(in the rows, 128 means zero)
The rows of M fall into 4 groups, and each row is roughly a mix of its group's hidden directions; some rows fit no group.
M, 143 rows:
[[ 94 135 111 204  99 120 132 149 123 107 160  91 142 121 174 185 124]
 [153 110 143 176 102  95 157 127  77 102 153  87 139 146  86 173 163]
 [ 93 125 116 103 164 143 133 171 196 132 118 113 117 132 166  59 113]
 [172 121 167 157  93 115 140 146  59 108 127 110 160  85  96 167 128]
 [ 94 168  85  96 168 124 116 119 174 147 134 126 132  96 188  98  91]
 [112 194 106 124  90 174  86 112 166 162  86 141 147 159 127 128 150]
 [ 86 114 157 100 163 162  97 151  82 193 116 153 107 115 103 130 162]
 [ 83 138 135 152 161 133 120 202 104 116 143 107 124 100 188 143  89]
 [134 176 105 102 151  69 125  89 171  99 135 110 167 126 178 133  99]
 [129 154 138  64 153 146 105 118 160 151  83 153 121 182 104  79 148]
 [108  85 115 180  97 180 115 178 128 104 146  92 139  84 144 152 106]
 [156 110 124 102 151 129 143 157 131 146 130 191  59 110  84  86 105]
 [ 78 156  90 134 163 133 115 173 148 149 150 121 114  74 182 123  90]
 [154 136 121 136 142  34 184  97 140 115 165 125 126  97 142 126 120]
 [ 87  96 107 159 169 108 130 186 126 106 182 106  97 107 155 156 103]
 [121 122 119 184 113  88 163 118  96 119 169  62 150 123 124 167 164]
 [104 129 133 132 139 202  93 155  46 141 117 125 108 158 118 149 124]
 [183 127 168  81 129 115 151 142 139 133  87 144 133 120  76  63 138]
 [117 107 121 166 146  99 123 160  96  82 175 120 116 109 159 192  86]
 [144 111 121 166 106  92 137 101 103  87 162  72 166 130 113 189 146]
 [130 106 141 185  81 134 130 123  76 141 144 124 127 127  85 190 173]
 [123 202 113  76 173  92 120 134 169 146 108 131 125 162 129  89 132]
 [123  90 103 142 161  72 175 113 125 117 189 100 115  79 151 126 112]
 [152 142 123 157 123  81 138 129 113  72 147  94 131 201 104 173 141]
 [147 124 135 181 114  69 156 131  86  98 168 128 127  96 142 187 109]
 [128  92 112  74 159 148 136 115 188 127 121 133 121 108 146  52 101]
 [169 110 107 162  80 108 146  72 129  79 151  90 165 132 118 165 128]
 [109 162  98  87 175  99 131  84 141 151 135  98 124 191 113 106 169]
 [ 98 149 154  79 194 131 112 182 124 152 104 142 100 163 129  88 132]
 [153 141 132 184  49 151 124 109 101 113 118 108 170 119 116 177 140]
 [170  98 112 105  89 166 119  52 122 148 119 158 135  97  82 123 133]
 [134 105 111  77 168  90 158  63 146 160 147 123 119 119 101  84 159]
 [181 178 141 140  77 123 114  96  79 124 104 152 157 120  98 175 125]
 [129 122 174  80 175  89 129 128 113 132 111 121 129 192  90 115 177]
 [114 140 115  71 157 173 119 109 161 143  96 135 129 137 164  54 102]
 [145 178 114  73 144  96 111  92 184 145 104 172 121 162 111 105 135]
 [ 96 142 112 108 174  94 112 140 180  93 142  98 154 128 196 130  93]
 [ 85  85 144 181  98 196 122 136  78 142 131 132 113 136 158 156 136]
 [162 106 195 160  86 124 162 187 119  98  99 122 152 103 129 108 124]
 [155 139 177 122 118 110 118 145 104 122  99 154 118 197  68 150 169]
 [111 109 114  88 209  89 146 114  87 155 169 121  93 110 119 114 130]
 [157  96 131 181  61 130 166  87 109 117 141  94 161 101 114 146 153]
 [126 119 135  60 177 117 138 102 128 180 121 124 134  85 105  71 150]
 [134 128 181 138  84 188 104 168 120 125  70 153 136 171 114 123 143]
 [141 146 150  88 122 155  92 117 132 141  81 149 132 198  75 121 168]
 [159 141 181 153  70 173 115 161  86 117  78 145 151 135 111 141 128]
 [134  81 106  78 178 132 141 135 162 134 144 143  91  92 116  65 100]
 [ 94 186 108 156 117 137  85 169 154 114 123 117 154 118 183 170  96]
 [114 155 140  67 193 120 124 152 134 156 107 161  93 153 133  73 119]
 [133 137  99  63 187  93 134  96 169 126 139 126 130 106 150  81  96]
 [150 113 167 163  75 188 114 153  65 115  98 139 141 124 114 155 120]
 [156 123 129 159 117 107 113 144 107  56 145 131 119 185 117 193 103]
 [119 100 114 101 193  90 140  94  70 143 176 110 102 129 101 144 145]
 [116 103 111 117 163  92 166 147 193 115 153 106 119  96 164  73 106]
 [144 111 110  70 132 163 129  70 171 147 103 136 130 142 111  59 137]
 [108 181 106 121  95 159  88  91 175 138  95 108 179 157 150 137 146]
 [118 157 156  84 139 160 102 169 165 161  73 168 123 133 128  75 128]
 [162 125  92  96 157  56 153  88 179 107 161 133 119 109 118 111 110]
 [126  44 127 171 110 117 155 104 109 111 178 115 124  87 129 164 133]
 [152 141 155  93 102 158 119  84 116 172  80 163 135 149  81 103 170]
 [127  93 107 175 115 108 139 105  95  96 181  95 142  93 147 190 112]
 [142 157 143 113 132 189  89 164  53 126  94 135 121 156  97 138 112]
 [123 168 105  92 158 148 116 153 158 150 110 181  88 115 151  80  80]
 [ 82 193 129  93 184 118 100 164 142 150 109 133 125 148 175 111 114]
 [107 158  97 167  71 185 124 102 165 143 107 145 116 176 158 119 136]
 [113  67 104 129 152 100 166  99 149 127 178  88 135  69 149 110 127]
 [140 150 120 105  96 187 111 107 150 168  82 166 113 160  89  88 152]
 [131 155 158 110 104 157 103 112 127 141  76 130 150 204  97 124 178]
 [130 176 141  74 141 132 108 138 185 150  78 171 128 146 135  77 123]
 [114 203 116 102 128 161  94 132 159 142  83 158 133 155 171 104  99]
 [145 158  80 115 108  97 105  51 159 140 146 131 160  95 111 169 136]
 [100  74 126 143 162  65 161 104 128 135 184 108 109 131 123 151 170]
 [118 196 125 165 125  58 124 138 111 136 149 140 129 126 141 197 135]
 [116 153 107 106 180  45 158  96 158 142 158 131 104 152 139 115 145]
 [139 163 103  78 180  69 134 113 179 123 136 158 102 147 137  98 104]
 [180 101 161 127 130 128 163 187 108  78 117 129 116 108 121  86  79]
 [123  62 131 168 103 121 158  91 107 116 164  78 160  89 135 154 150]
 [142 173 113 119 100 129  99 110 193  90  97 116 164 193 136 133 128]
 [ 72 134 126 119 172  94 113 124 119 170 152  87 135 147 110 158 196]
 [162 108 134 190  55 147 136 133 100 119 133 145 119 121  81 173 143]
 [110 143 163 120 101 190  73 166 140 151  73 169 134 149 120 135 140]
 [142 106 121 119 169  56 179 151 150 131 166 125  91 102  99  94 136]
 [161 147 170 111 113 141 162 123  97 159  82 154 112 163  91  70 159]
 [113 184  66  90 137 158  84  87 173 152 117 143 130 135 143 119 109]
 [ 98  75 100 153 123 131 118 103 129 130 175  88 155  63 142 173 134]
 [181  98 158 124 142  58 166 147 103  91 149 110 134 103  84 131 128]
 [180 139 142 150  60 135 136  74  98 126 106 146 147 148  83 154 155]
 [100 117 154 153 109 193  96 144  61 147 110 133 121 164 115 166 154]
 [173 137 137 107  80 137 150  60 160 127  89 125 172 133 122  82 143]
 [151 173 109 144  99  94 146 104 168  85 125  90 181 119 176 126  99]
 [162  81 125  95 119 102 148  46 177 117 131 144 134 147 106 103 148]
 [145 130 150  74 122 172 105 108 138 164  77 168 126 149  85  86 152]
 [ 95  27 125 154 131 142 141 136 146 118 170  97 123  95 134 134 141]
 [ 55 140 114 125 180 135 104 166 128 162 148 135 106 100 185 137 109]
 [ 95 149  69 138 128 170 103 104 115 151 151  98 147  66 166 146  99]
 [155 123 164 168  69 174 119 143  63 116 104 134 150 109 116 163 119]
 [114 170 150 128 174  66 122 169 110  96 139 129 132 135 181 161  91]
 [130  88 123 195  57 172 130 137 120 123 138 104 144 100 107 162 148]
 [106 130 152  78 166 171 101 170 140 147  87 134 114 175 113  77 143]
 [131 132 132 104  99 177 120  80 138 165  87 127 141 173  91  93 181]
 [119 119 126 148  84 218 102 120 119 129  98 173 108 159 153 128 103]
 [110 143 141 134  85 208  81 131 135 146  79 159 133 170 130 135 141]
 [ 93 107 107 152 164  67 119 143 145 115 187 124 101 139 128 192 140]
 [117 119 114 198 109 102 143 141 100  90 173  90 133 127 151 192 121]
 [173 100 122 142  89 119 157  57 115  85 139  99 173 103 145 137 107]
 [158 106  83  94 135 138 122  92 149 153 145 184  80  96  78 109 112]
 [151 147 115 136 121  55 163  78 161  89 148  95 165 132 161 135 121]
 [ 75 141 156 155 160 110 109 196 107 110 137  99 131 163 166 170 134]
 [ 68 136 107 161 153 117  98 137 102 127 167  94 131 146 159 201 140]
 [174  76 126 171  87 137 172 109  89 104 153 151 101  92 117 133  98]
 [167  70 120 127 134 112 175 114 110 133 161 159  78  84  88 100 115]
 [188 170 152 114 120  47 147 122 124 112 119 124 162 109  86 138 139]
 [155 108 121 172  94 113 168 109 120  72 150  79 165 103 166 136  97]
 [ 91 105 157 138 177 130 125 219  94 114 142 106 110 117 151 132 109]
 [ 80  74 136 115 147 164  88 111  91 172 144 120 139  91 114 166 163]
 [140 182 171  95 122 132 112 109 104 157  72 156 142 183 108 118 163]
 [143 170 169 127  87 129 110  91 114 125  80 125 181 180 126 153 164]
 [129 167 140 130 121 128  83 150 119 134 109 181  99 193  87 177 146]
 [ 92  93 107 154 158 135 130 177 123 102 169  89 122  82 175 139  87]
 [ 67 113 141 155 128 170 121 189 123 178 126  94 131  95 129 119 169]
 [140 113  98 186 110  94 158 115 116  76 178  97 129 119 156 171  99]
 [108 154 135  66 168 145 112 142 175 154  89 140 130 137 149  60 122]
 [179 115  97 137 101  94 179  56 138  97 151  94 145 129 112 112 130]
 [137 177 117 145  75 191  88 106  91 142  97 147 153 115 136 161 109]
 [141  74 151 165 136 106 160 177  76 113 165 133  90  97 100 150 122]
 [101 174  90 100 129 171  94 112 184 141 102 126 150 125 178  97 101]
 [156  82 121 187  86 118 151 134 106  90 166 121 126  81 121 172 105]
 [129 180  98  74 143 135 116  81 176 155 101 158 128 140 151  80 112]
 [146 208 142 125  99 108 107 119 140 140  87 158 139 187 103 148 159]
 [134 206 157 122 109 139 103 134  86 166  81 152 138 161 103 144 158]
 [131  51 165 147 143  84 184 155 146  99 154 124 102 134 131 102 139]
 [ 90 179 123 118 159 132  94 200 173 117 110 127 125 154 169 120 102]
 [175 139 129 138  69 116 159  99 179 106 105  96 182 110 122  95 137]
 [118 121 103 196  97 111 143 126 126  89 168  93 145 109 171 181 107]
 [138 151 125  76 175 114 125 156 171 116 112 167  99 136 150  74  79]
 [130 130 137  69 129 177  83 112 180 127  77 156 146 158 134  92 118]
 [109 159  81 101 170  79 143  85 183 144 153 141 103 144 158 103 122]
 [150 121 159  86 117 170 119 118 120 169  81 169 116 141  74  84 158]
 [147  93 115 176  97  91 166  84 107 104 173  93 148  96 127 167 137]
 [ 81  75 109 152 104 198 118 128 177 134 130 134 119 119 177 109 117]
 [143 164 156  93 120 151 110 162 168 137  67 164 124 172 108  80 136]
 [123 171 130  97 115 163  86 139 191 126  75 159 138 175 142 104 119]
 [149  65 143 145  94 133 183  89 118 152 136 117 124 109  87  94 176]]

One row of each group comes first, with its name. Which group is each row after those in?
[134  86 146 192  91 148 133 174  89  88 146 107 133 106 132 174 111]
(95)
[104  57 109 112 182 113 149 117 124 127 181 107 109  76 147 115 110]
(17)
[151 161 116 108 158  35 170  99 167 122 147 139 117 131 136 105 124]
(58)
[161 108 128  75 147 119 163  93 140 154 121 138 128  73 110  54 122]
(118)

[ 64 144  80 111 152 143  93  89 176 173 141 121 125 150 148 136 160]
(58)
[150 100 139 198  75 121 144 141  88 102 152 122 130 107 109 188 132]
(95)
[110 119 124 183 126 108 129 161 102  80 164  85 143 120 168 187 104]
(17)
[102 159 120  75 178 129 102 154 179 139 110 155 118 120 169  87  91]
(118)
[170 118 101 138  98 113 148 109 152  98 145 118 156  44 143 122  79]
(58)
[146 104 167 171  68 154 118 124  71 124 117 133 152 119 101 184 151]
(58)
[ 73 118 127 163 139 131 121 167 116 147 156 111 137  56 183 157 112]
(118)
[140 155 142  84 139 103 106 118 174 135  97 158 122 200  85 117 166]
(58)
[160 149 150 103  95 106 134  57 157 134  92 140 164 171 107 116 170]
(17)
[143  60 172 169 113 103 161 139  76 107 154 117 124 117 104 162 150]
(58)
